One vector is turned by the same rotation once a step. Each row is the vector after some number of steps, and that number follows the row.
The counts run from 0 to 560.
2.445,2.063,1.260,2.639,0.833,-1.036,0.546,0.587,-4.989,-4.043,-1.456,1.715,-0.812,2.722,2.189,1.724,-0.084,2.363,-0.213,-0.255,-0.035,1.124,-1.867,-0.276,-0.338,-2.413,-0.252,-3.779,-2.153,1.190,-0.974,0.377,-1.610,-2.234,2.128,0.777,0.314,-0.024,-0.124,2.938,-1.258,3.139,-0.612,-1.457,-2.417,0.272,0.189,1.073,0.095,1.760,-1.236,-1.486,0.750,-3.103,6.580,3.096,-2.029,1.119,-1.248,4.010,1.092,-1.847,-0.482,1.665,-1.251,-0.285,-2.761,-0.229,-1.466,-0.440,-2.226	376
0.434,0.313,-2.295,1.787,-0.310,0.742,3.685,0.366,-3.603,-2.284,-0.613,0.533,1.803,1.702,1.578,0.917,0.121,1.712,2.389,1.609,-1.130,1.811,-1.970,-3.397,0.872,-3.630,-2.471,-2.067,-2.129,-2.449,-0.558,-1.195,-1.682,-2.444,2.045,-0.152,-0.041,-1.676,0.353,2.247,-1.160,1.193,-0.826,0.383,-0.021,1.224,-0.224,1.879,-1.690,1.321,-0.605,-0.015,0.813,-1.044,6.225,2.600,-1.459,-2.289,0.777,3.287,1.547,-3.477,-0.703,2.048,-0.983,3.698,-3.339,0.538,-2.780,-2.231,-0.571	247
-0.054,0.351,-2.422,3.580,0.800,0.597,1.982,0.353,-3.985,-5.669,-0.586,1.117,0.268,3.729,0.224,1.997,-0.604,3.536,-0.452,3.030,-0.905,0.624,-0.161,0.205,-0.735,-1.657,-2.287,-3.386,-1.891,-1.255,-1.311,1.076,-2.404,-2.294,1.810,0.303,-0.264,-0.843,0.557,0.529,-1.251,0.501,-1.499,-0.218,-0.718,-0.861,-0.451,-1.263,-1.963,2.558,-1.897,-0.032,1.797,-2.079,5.669,2.079,-1.070,-0.431,-1.147,2.161,0.470,-3.962,-0.458,2.931,-0.138,2.392,-2.018,0.470,-3.302,-0.285,-0.777	13
0.533,1.497,-1.874,0.469,0.838,-0.010,1.665,0.347,-3.181,-3.066,-1.668,1.943,1.856,2.073,0.993,1.648,1.855,0.729,2.216,-0.598,-3.272,0.625,-2.869,-0.465,-0.993,-5.978,0.031,-1.814,-1.106,-2.439,-2.167,-0.554,-0.708,-2.425,2.439,-2.143,-0.905,-1.659,-1.402,2.808,-1.995,3.213,-1.203,-0.133,-0.271,0.650,0.565,0.374,-1.342,1.108,-0.442,1.837,0.173,0.517,3.263,2.552,-1.090,-0.519,-0.229,4.858,0.543,-3.645,-1.591,0.472,-1.001,3.217,-2.788,-0.358,-1.339,-2.558,-2.335	249
-0.822,1.483,0.436,1.862,-0.638,2.523,2.033,0.670,-3.820,-1.394,-0.149,0.148,0.761,1.684,1.752,0.531,-1.205,-0.714,2.403,1.033,-0.002,-0.310,-1.612,-2.296,0.363,-4.825,-2.909,-3.479,-3.361,-2.716,1.824,-1.418,-1.529,-1.585,3.411,-1.247,-1.972,-2.328,0.526,2.671,-1.013,0.757,-1.941,-0.253,-1.322,2.831,0.121,1.469,-0.826,1.936,-2.156,-0.207,-0.324,-1.580,5.316,1.824,-0.170,-2.227,-0.624,2.890,1.905,-2.659,-0.050,2.354,-0.649,2.813,-1.777,0.369,-2.878,-0.762,-0.757	157
-0.396,0.558,-1.982,2.758,1.583,-0.633,0.034,-0.136,-3.071,-2.804,-2.156,2.593,0.153,2.915,0.183,1.789,1.094,2.999,2.676,-0.190,-2.472,-1.099,-2.254,-0.439,-3.696,-4.640,-0.971,-2.565,-1.900,-1.632,-3.085,-0.936,-1.820,-1.445,2.556,-0.325,-2.445,-1.354,-0.167,1.502,-1.793,2.962,-0.699,-0.355,-0.736,0.157,-0.130,0.027,-0.843,0.678,-1.299,2.119,1.142,0.338,3.657,-0.213,-0.774,0.380,-1.028,2.629,0.005,-3.573,-0.515,1.429,0.932,2.687,-5.512,1.592,-0.386,-1.378,-0.419	135
-0.582,0.303,0.496,1.038,0.750,1.615,-0.630,-1.023,-4.071,-3.196,-1.817,2.848,-0.125,-0.059,0.749,0.990,-0.016,0.887,3.316,1.549,-0.413,-0.529,-2.062,-0.468,-1.787,-5.672,0.275,-1.510,-2.496,-2.165,-2.603,-0.803,-1.618,-1.406,4.442,-2.701,-1.599,-1.956,0.865,1.051,-0.716,1.052,-1.452,0.084,-1.329,-0.612,1.140,-2.493,-1.821,2.054,-2.091,1.789,0.452,-0.757,3.219,1.510,1.767,-0.283,0.060,2.929,0.001,-3.456,0.387,3.202,0.010,3.283,-5.386,0.239,-1.209,-1.926,0.422	144
-1.131,-0.062,-1.878,3.166,0.736,0.282,1.466,0.208,-5.017,-2.267,-0.190,1.623,0.680,2.910,2.868,2.567,1.316,2.989,1.168,1.330,-1.189,1.155,-2.125,2.426,-2.765,-2.473,-3.079,-3.950,-1.980,-2.177,-0.766,1.323,-1.743,-2.937,0.961,-0.312,-0.778,-2.952,0.173,2.635,0.738,3.421,-2.033,-2.325,-0.812,-0.191,-0.011,-0.339,-0.663,0.193,-1.692,-1.945,1.926,-1.361,3.617,1.489,-0.984,0.625,-0.253,0.791,-0.773,-2.374,-2.650,1.852,-0.230,3.255,-2.869,0.420,-1.626,0.562,-1.177	489
1.082,1.834,0.300,0.932,-0.851,0.911,1.390,1.057,-4.575,0.389,-0.586,0.403,1.146,2.903,2.103,-0.492,-1.132,0.757,1.509,-0.909,0.081,0.240,-2.490,-1.698,-1.152,-5.042,-0.422,-1.952,-2.620,-0.782,-1.163,-2.325,-2.624,-0.870,2.502,-0.566,-1.202,-2.037,0.639,4.523,0.752,2.001,-1.865,-1.034,-2.248,2.634,-0.139,2.986,1.223,1.698,-1.480,0.553,0.581,-2.465,5.867,0.858,1.384,-1.787,0.188,2.449,1.606,-3.395,-0.290,2.353,-0.960,2.458,-3.766,0.160,-0.550,-0.215,-0.518	435
0.075,-0.010,-2.059,4.173,1.030,1.383,0.723,1.603,-3.356,-3.194,-1.674,0.964,-0.266,4.163,-0.183,1.891,-0.492,3.724,0.074,0.625,-1.510,-1.026,-1.131,-0.581,-2.537,-3.811,-1.708,-3.227,-3.218,-1.323,-1.347,-0.829,-2.644,-1.232,3.013,1.190,-1.766,-1.714,-0.223,0.883,-1.110,3.472,-1.362,-0.116,-1.796,-0.166,0.592,0.128,-0.908,1.134,-2.970,1.384,1.383,-0.471,6.014,-0.247,-1.264,0.918,-1.010,2.613,0.507,-3.936,0.762,1.872,1.581,0.729,-2.914,2.497,-1.481,0.417,-0.142	216
-0.874,-0.255,0.453,2.416,-0.207,0.700,0.819,-0.378,-5.036,-3.817,0.201,1.436,-0.806,3.273,-0.397,1.093,0.381,1.310,2.077,1.069,-0.861,-1.264,-0.464,-0.016,-1.447,-5.149,-0.103,-1.184,-2.519,-2.378,-2.316,-0.450,-0.867,-1.043,3.475,-1.146,-1.240,-1.195,1.872,1.055,0.073,1.099,-4.174,1.398,-0.650,-0.673,0.423,-1.785,-0.928,1.995,-1.005,1.916,1.417,-0.459,3.228,0.063,0.756,-1.022,-1.874,2.145,1.259,-5.030,-0.113,3.074,1.569,2.030,-5.116,-0.081,-3.890,-0.043,-1.548	29
-0.483,0.243,-2.405,4.276,1.722,-1.530,1.800,-0.855,-3.085,-4.948,-1.293,2.200,-0.905,4.670,-0.515,1.599,1.251,2.104,1.803,2.381,-1.334,-0.469,-0.521,-1.086,0.142,-4.036,-2.121,-3.920,-3.460,-1.843,-1.355,0.675,-0.379,-1.246,1.267,-0.230,-1.989,-0.928,1.453,2.785,-0.462,2.771,-1.205,-0.026,-0.843,-0.902,0.582,-0.224,-1.164,1.246,-0.603,-1.410,0.488,0.810,3.952,2.028,-2.745,1.127,-0.657,2.757,1.441,-1.762,-0.373,2.009,0.507,3.326,-2.632,0.373,-2.400,0.006,-1.904	492
-0.201,0.951,-0.589,2.279,1.468,-1.663,0.268,-0.197,-3.202,-2.751,-2.614,2.879,0.138,2.333,1.041,1.889,1.311,2.065,3.017,-0.509,-1.153,0.137,-2.841,-0.188,-2.910,-5.201,-0.910,-2.772,-1.862,-1.320,-2.057,0.423,-1.499,-2.337,2.986,-1.323,-1.285,-0.992,-0.259,3.290,-0.922,3.529,0.297,-0.897,-0.881,0.564,0.336,0.331,0.361,0.496,-0.806,0.522,0.392,-0.083,3.024,1.471,-1.190,0.563,-0.620,3.578,-0.976,-2.437,-1.320,1.619,-0.598,3.887,-6.094,0.374,-0.108,-2.504,-1.109	334
0.867,1.229,1.139,2.163,-0.569,-0.430,2.079,0.554,-4.935,-2.474,0.412,1.046,-0.040,3.677,-0.619,-0.197,-0.515,1.402,0.466,0.694,0.794,0.148,-0.900,-0.858,0.572,-4.630,-0.173,-2.204,-2.152,0.369,-1.362,0.389,-1.756,-1.430,1.332,-0.085,-0.966,-0.174,2.282,4.301,2.032,0.724,-3.298,0.477,-1.565,-0.014,0.529,1.437,0.985,2.020,-1.749,0.275,0.686,-0.767,5.464,-0.034,-0.462,-0.374,-0.781,3.166,1.355,-5.129,-0.398,3.701,0.126,2.313,-3.710,-0.954,-4.036,0.433,-1.025	312
1.178,3.024,0.037,0.799,-0.557,0.475,0.538,0.684,-4.293,-4.978,-0.270,1.180,-0.016,1.061,1.972,0.904,-0.341,1.849,0.079,0.495,0.441,0.215,-1.980,-0.799,0.945,-3.679,1.072,-1.755,-0.905,-0.045,-2.112,0.086,-1.538,-2.324,4.322,-2.219,-0.062,0.890,0.135,3.286,-1.878,0.598,-1.114,-1.324,-1.378,0.553,0.703,-0.871,-0.873,3.599,-0.886,2.087,0.762,-1.699,5.512,2.047,0.354,-1.193,-1.382,3.696,0.833,-3.405,0.204,2.790,-1.963,1.258,-3.450,-0.512,-2.415,-0.899,-1.194	546
0.724,0.468,-0.409,1.882,-0.122,-0.741,1.131,-0.645,-4.060,-4.795,0.085,1.720,-0.587,3.370,-0.593,0.938,0.003,3.227,1.084,0.758,-0.267,0.106,-1.085,0.634,-1.265,-4.589,1.850,-0.745,-1.898,0.135,-4.085,0.735,-1.865,-1.969,2.404,-1.524,-0.522,-0.319,2.237,3.259,0.877,0.911,-2.930,-0.222,-1.007,-0.885,0.854,-1.156,0.086,3.094,-0.535,1.657,1.356,-0.105,2.916,0.387,0.643,-0.498,-1.010,2.245,0.882,-5.906,-0.622,2.913,-0.037,2.349,-4.042,-1.362,-2.535,0.240,-0.897	308
1.364,0.798,-1.023,3.870,0.795,1.060,-0.959,1.494,-3.958,-3.344,-0.796,2.379,-1.355,3.222,2.522,1.511,-0.018,2.211,1.415,0.474,-1.656,-1.488,-1.054,0.693,-2.544,-4.809,-0.016,-2.564,-2.710,-0.118,-1.673,-1.326,-2.398,-0.259,2.957,-0.975,-1.882,-2.060,0.771,2.514,-1.881,3.658,-2.047,-2.309,-2.349,-0.745,1.043,-0.465,-1.715,2.331,-2.066,-0.665,0.733,-1.319,5.234,1.555,-0.373,1.288,-0.507,2.207,1.357,-1.670,-0.028,2.884,1.272,0.044,-2.205,1.285,0.006,2.160,-0.630	101
0.890,1.098,-1.894,3.461,1.604,-0.682,0.386,1.171,-3.244,-2.742,-1.657,1.780,-0.480,5.014,-0.047,1.113,0.813,3.313,-0.149,-0.745,-2.817,-0.807,-2.029,0.288,-2.438,-4.534,-0.558,-2.731,-2.375,-0.124,-3.175,-0.148,-2.554,-1.883,1.409,0.639,-1.827,-1.823,-0.465,3.234,-0.094,3.888,-1.882,-0.281,-1.817,-0.804,0.414,1.341,-0.093,0.181,-1.488,0.903,0.619,0.606,4.691,-0.007,-2.406,1.551,-0.275,2.779,0.905,-4.294,-0.475,1.733,0.905,1.773,-3.126,1.069,-0.627,0.415,-0.773	215
0.125,1.205,0.723,1.913,-0.919,1.569,0.681,1.440,-3.595,-2.568,-0.169,0.388,-0.420,0.521,2.998,0.486,-0.018,0.441,1.967,1.082,-0.191,-1.164,-1.518,-2.560,1.211,-5.470,0.229,-2.168,-2.625,-1.324,-0.066,-1.839,-1.207,-0.738,4.220,-2.568,-2.073,-0.656,1.622,3.487,-1.743,2.198,-2.065,-0.883,-1.844,0.693,1.339,1.047,-1.102,2.625,-1.961,1.522,-0.533,-1.325,5.853,1.069,-0.500,-1.623,-0.676,3.174,1.479,-2.214,0.739,2.922,-0.074,-0.042,-3.844,1.412,-1.623,0.818,0.163	67
0.173,0.305,-1.801,3.124,0.735,-0.595,2.047,0.170,-3.478,-4.575,-1.421,1.288,-1.175,4.563,-1.111,3.141,-0.295,4.070,0.589,1.436,-0.657,0.237,-0.407,-1.611,-1.656,-3.372,-1.752,-3.455,-2.904,-1.037,-1.109,0.585,-1.702,-1.787,2.940,0.206,-0.341,-0.850,1.174,0.492,-1.657,2.492,-1.652,-0.173,-2.170,-0.189,0.508,-1.636,-0.585,2.320,-1.971,-0.092,1.527,-0.540,5.230,1.739,-1.762,0.777,-2.033,3.094,0.554,-4.080,0.871,1.576,1.022,1.309,-2.380,0.569,-1.665,-0.171,-1.389	496
1.719,0.739,0.053,3.313,0.502,0.766,0.459,0.652,-4.122,-5.052,-0.990,2.489,-1.825,2.270,1.510,2.509,-0.283,2.855,0.488,0.587,-0.414,0.268,-0.401,-0.623,-1.508,-3.359,0.717,-2.374,-1.749,0.360,-2.094,-0.720,-0.583,-1.434,3.665,-0.524,-0.479,-0.065,1.491,1.686,-3.423,3.231,-2.108,-2.021,-2.209,-0.359,0.202,-1.094,-1.277,3.004,-1.650,-0.771,1.079,-2.269,5.994,2.800,-0.417,0.471,-1.697,2.194,0.281,-1.678,1.075,1.971,0.116,-1.364,-3.124,0.524,-1.249,0.704,-1.274	381
0.038,0.313,0.921,0.852,0.733,-0.755,0.323,-0.539,-4.354,-3.454,-1.809,2.810,-0.476,0.832,-0.098,1.496,0.583,1.621,2.387,0.369,-0.145,0.476,-2.769,-0.336,-2.137,-5.347,1.188,-0.664,-1.489,-1.081,-4.096,-0.368,-1.456,-1.456,3.071,-1.671,0.175,-0.161,0.638,2.229,-0.488,2.214,-1.297,1.004,-1.983,-0.752,1.172,-1.050,-0.124,1.150,-0.831,2.194,1.071,-0.082,3.392,1.158,0.733,0.726,-0.514,3.490,-0.024,-4.050,-0.331,3.111,0.159,2.138,-6.982,0.025,-1.806,-2.195,-0.972	423
-0.247,-0.307,0.425,2.987,0.795,0.565,0.169,-0.081,-3.668,-2.789,-1.413,3.128,-1.560,1.966,0.217,1.188,1.185,1.260,2.352,0.180,-1.770,-1.253,-1.138,-0.156,-1.424,-6.042,1.021,-0.654,-2.152,-0.976,-3.729,-1.184,-1.726,-0.847,2.963,-2.063,-2.026,-1.919,1.492,1.858,-0.835,2.940,-3.031,1.077,-1.418,-2.159,1.827,-0.732,-1.411,1.072,-1.939,1.634,0.341,0.961,3.306,-0.173,-0.109,0.775,0.050,2.747,0.946,-3.495,-0.414,3.396,1.428,1.784,-6.010,0.570,-1.634,-0.073,0.239	224
2.197,1.599,-1.340,1.522,-0.280,0.052,2.198,-0.007,-3.166,-4.310,-1.659,0.626,-0.041,0.942,3.087,0.590,-0.582,2.158,1.715,1.254,0.496,0.918,-2.370,-2.948,1.326,-4.104,0.239,-1.206,-2.041,0.609,-2.586,-0.973,-2.534,-2.048,3.390,-1.173,0.458,0.062,0.468,3.691,-1.106,1.339,0.446,-0.671,-0.951,0.832,0.420,1.497,-1.178,2.607,-0.441,-0.250,0.627,-1.228,6.688,3.065,-1.215,-0.557,1.201,3.544,2.344,-3.462,-0.476,2.744,-1.779,2.106,-3.343,-0.341,-1.096,-1.635,0.166	541
0.478,2.492,-0.835,1.950,1.167,-1.203,2.100,-0.119,-2.420,-4.154,-1.804,2.248,0.133,1.852,0.870,1.402,1.047,1.721,1.570,1.286,-0.017,0.571,-2.917,-1.335,1.167,-4.985,-0.489,-3.633,-1.845,-0.628,-1.008,1.157,-1.139,-2.419,2.526,-2.234,-0.410,0.549,-0.249,4.686,-1.040,2.591,0.777,-1.282,-0.772,0.733,0.892,0.666,-0.266,1.494,-0.457,0.408,-0.196,-0.240,3.824,2.688,-2.434,-0.153,-0.238,4.675,0.251,-3.569,-1.430,1.750,-2.802,2.919,-4.084,-0.801,-1.561,-3.285,-1.364	253
1.910,0.568,-2.619,3.054,0.594,-0.547,2.796,1.094,-3.545,-2.749,-2.105,1.328,-0.160,4.976,0.289,3.104,0.068,3.802,-0.161,-0.769,-1.227,0.364,-1.306,-0.848,-2.616,-3.147,-0.533,-2.699,-1.848,0.349,-2.435,-0.289,-2.275,-2.101,2.213,0.221,-0.468,-1.629,0.758,2.218,-0.530,3.826,-2.330,-1.742,-2.028,0.757,0.361,0.158,0.388,1.484,-2.309,0.334,1.927,-0.640,5.751,0.972,-1.890,0.975,-0.773,2.758,0.411,-4.173,0.008,1.658,0.508,0.883,-2.157,0.725,-0.404,-0.192,-1.128	495
-0.647,2.100,-1.104,3.086,1.158,-0.788,-0.756,0.303,-2.472,-3.698,-2.016,1.763,0.371,1.300,2.369,1.055,1.182,0.640,2.937,1.124,-1.762,-0.705,-3.392,0.064,0.156,-5.333,-1.032,-3.700,-2.702,-1.864,-0.623,0.168,-0.881,-1.905,3.294,-1.747,-1.674,-1.124,-1.776,3.459,-1.782,3.197,0.631,-0.505,-1.319,0.248,1.461,0.730,-1.636,0.548,-0.868,0.838,-0.659,0.195,2.951,1.706,-2.628,0.763,-0.317,3.571,0.799,-1.867,-1.184,1.734,-1.225,3.304,-4.170,0.466,-1.078,-2.021,-0.997	254
1.897,0.778,-2.593,2.514,0.344,-1.073,3.127,0.990,-4.172,-3.587,-0.719,1.681,0.019,4.344,1.323,2.347,0.843,4.241,0.455,-1.012,-1.762,1.052,-0.782,0.327,-2.966,-2.701,-0.737,-2.640,-1.660,-0.112,-1.824,0.241,-1.228,-2.694,1.289,0.474,-0.009,-0.463,0.466,2.971,-2.130,3.387,-1.950,-2.316,-0.764,0.798,-1.201,0.193,0.405,2.152,-1.178,-0.964,1.514,-1.887,5.445,2.261,-1.205,-0.248,-1.489,2.249,0.159,-2.689,-0.463,0.845,-1.070,0.845,-1.592,0.194,-1.209,0.555,-2.225	291
-0.794,2.084,0.855,0.645,-0.448,0.561,0.046,1.523,-3.998,-0.414,-0.385,-0.202,0.885,2.805,2.568,1.050,0.085,-0.040,1.955,-0.662,-1.004,-1.082,-2.917,-1.288,-0.605,-5.752,-1.223,-3.593,-2.406,-1.963,1.596,-0.716,-0.863,-1.333,3.684,-1.922,-1.514,-1.528,0.168,4.319,-0.775,2.647,-1.501,-1.022,-2.581,3.190,0.794,2.687,0.430,2.275,-1.269,0.630,-0.404,-1.032,5.107,1.067,-0.248,-2.214,-1.069,3.136,1.386,-3.248,-0.550,2.181,-0.892,1.990,-3.075,0.852,-1.420,0.217,-1.596	156
-0.088,0.812,1.471,2.103,0.136,-1.106,2.425,-0.549,-4.605,-4.093,0.677,1.613,-0.811,4.336,-0.062,1.453,0.406,1.778,0.835,0.927,0.992,0.049,-0.443,0.374,-0.150,-4.492,-0.455,-3.113,-1.984,-0.991,-1.129,1.738,-0.669,-1.360,2.042,-1.632,-1.069,0.792,3.599,4.775,0.621,0.748,-3.300,-0.708,-1.238,0.423,0.300,-0.686,0.827,3.048,-1.293,-0.209,0.489,-0.688,3.708,0.676,0.075,-0.571,-2.152,2.352,0.468,-3.745,-0.873,3.018,-0.421,1.258,-3.847,-0.360,-4.224,0.956,-1.918	113
0.305,2.679,0.181,1.362,-0.390,-0.319,-0.730,0.687,-4.181,-2.415,0.536,-0.290,0.383,2.605,3.343,0.137,0.722,-0.317,2.153,-1.586,-3.246,-1.411,-3.334,0.813,0.095,-6.426,-0.153,-2.799,-2.127,-0.796,-1.403,-1.013,-0.167,-1.118,3.404,-1.686,-2.057,-0.987,-0.025,4.549,-0.675,2.868,-3.115,-0.265,-0.641,2.039,0.102,1.794,0.201,2.130,-0.038,0.911,0.473,-1.128,2.127,0.269,-1.028,-0.973,-0.441,3.142,2.559,-3.244,-2.259,1.123,-0.317,2.378,-2.708,-0.415,-2.979,-0.588,-2.574	75
0.315,-0.489,-0.957,2.340,0.612,-1.714,3.034,-0.865,-4.779,-3.420,-1.292,2.603,0.799,1.793,1.069,1.876,1.510,2.570,1.629,0.502,-0.470,1.785,-1.478,-0.053,-1.243,-3.382,-0.436,-1.463,-1.294,-1.559,-3.447,1.094,-1.659,-3.184,0.501,-0.433,0.395,-0.389,0.483,2.465,0.834,2.072,-1.813,0.834,-0.063,-0.734,0.638,-0.081,0.410,-0.771,-1.066,-0.883,0.864,-0.069,3.082,1.825,-1.895,-0.030,0.340,3.094,-0.888,-4.575,-2.389,1.572,-1.115,3.584,-6.360,-0.262,-2.823,-1.652,-1.025	129
-0.232,0.432,-0.265,2.818,-0.975,0.089,0.499,0.762,-5.105,-1.838,0.612,0.179,-0.040,3.022,3.369,0.764,-1.128,2.347,1.866,0.843,0.185,0.147,-1.284,1.009,-2.022,-2.777,-2.275,-3.713,-3.810,-0.713,-0.264,0.193,-1.919,-1.069,2.279,-0.479,-0.761,-2.425,2.378,3.493,0.498,1.224,-3.153,-2.517,-1.661,1.204,-1.261,1.520,0.372,2.030,-1.444,-2.769,1.545,-3.686,4.966,0.926,0.677,-0.362,-0.482,0.162,1.233,-1.524,-1.954,2.798,-0.058,2.263,-1.857,-0.265,-2.169,1.689,-1.260	196
0.213,0.520,-2.870,4.593,1.386,0.091,1.024,-0.536,-3.153,-3.313,-0.926,2.428,-0.217,4.039,0.815,0.948,0.286,2.543,2.066,1.910,-2.207,-0.482,-0.901,0.802,-0.673,-3.441,-2.731,-3.112,-3.560,-1.428,-2.640,-0.122,-1.849,-1.640,0.861,0.090,-2.085,-2.745,0.370,2.013,0.140,2.639,-2.158,-0.278,0.198,-1.208,0.477,0.376,-1.523,0.203,-0.926,-1.969,0.861,-0.176,3.203,0.907,-2.045,2.108,0.739,1.886,1.532,-2.401,-1.626,2.052,0.607,4.430,-2.120,-0.268,-1.487,-0.319,-1.183	493
-0.893,-0.614,-0.728,2.703,1.424,-0.579,0.667,-0.756,-4.487,-3.853,0.111,3.076,-0.137,3.421,0.844,2.405,1.610,2.001,2.178,1.311,-2.347,0.219,-1.427,2.065,-1.730,-3.783,-2.130,-4.081,-2.501,-3.644,-0.564,1.345,-0.271,-1.836,1.441,-1.752,-0.804,-2.569,0.847,1.838,-1.038,2.957,-3.212,-0.978,0.405,-0.302,0.086,-2.073,-1.537,1.191,-1.484,-1.536,1.006,-0.109,2.089,2.036,-1.347,0.201,-1.418,2.096,-0.214,-2.422,-1.782,1.441,0.274,3.137,-2.457,-0.372,-2.968,-0.181,-2.320	488
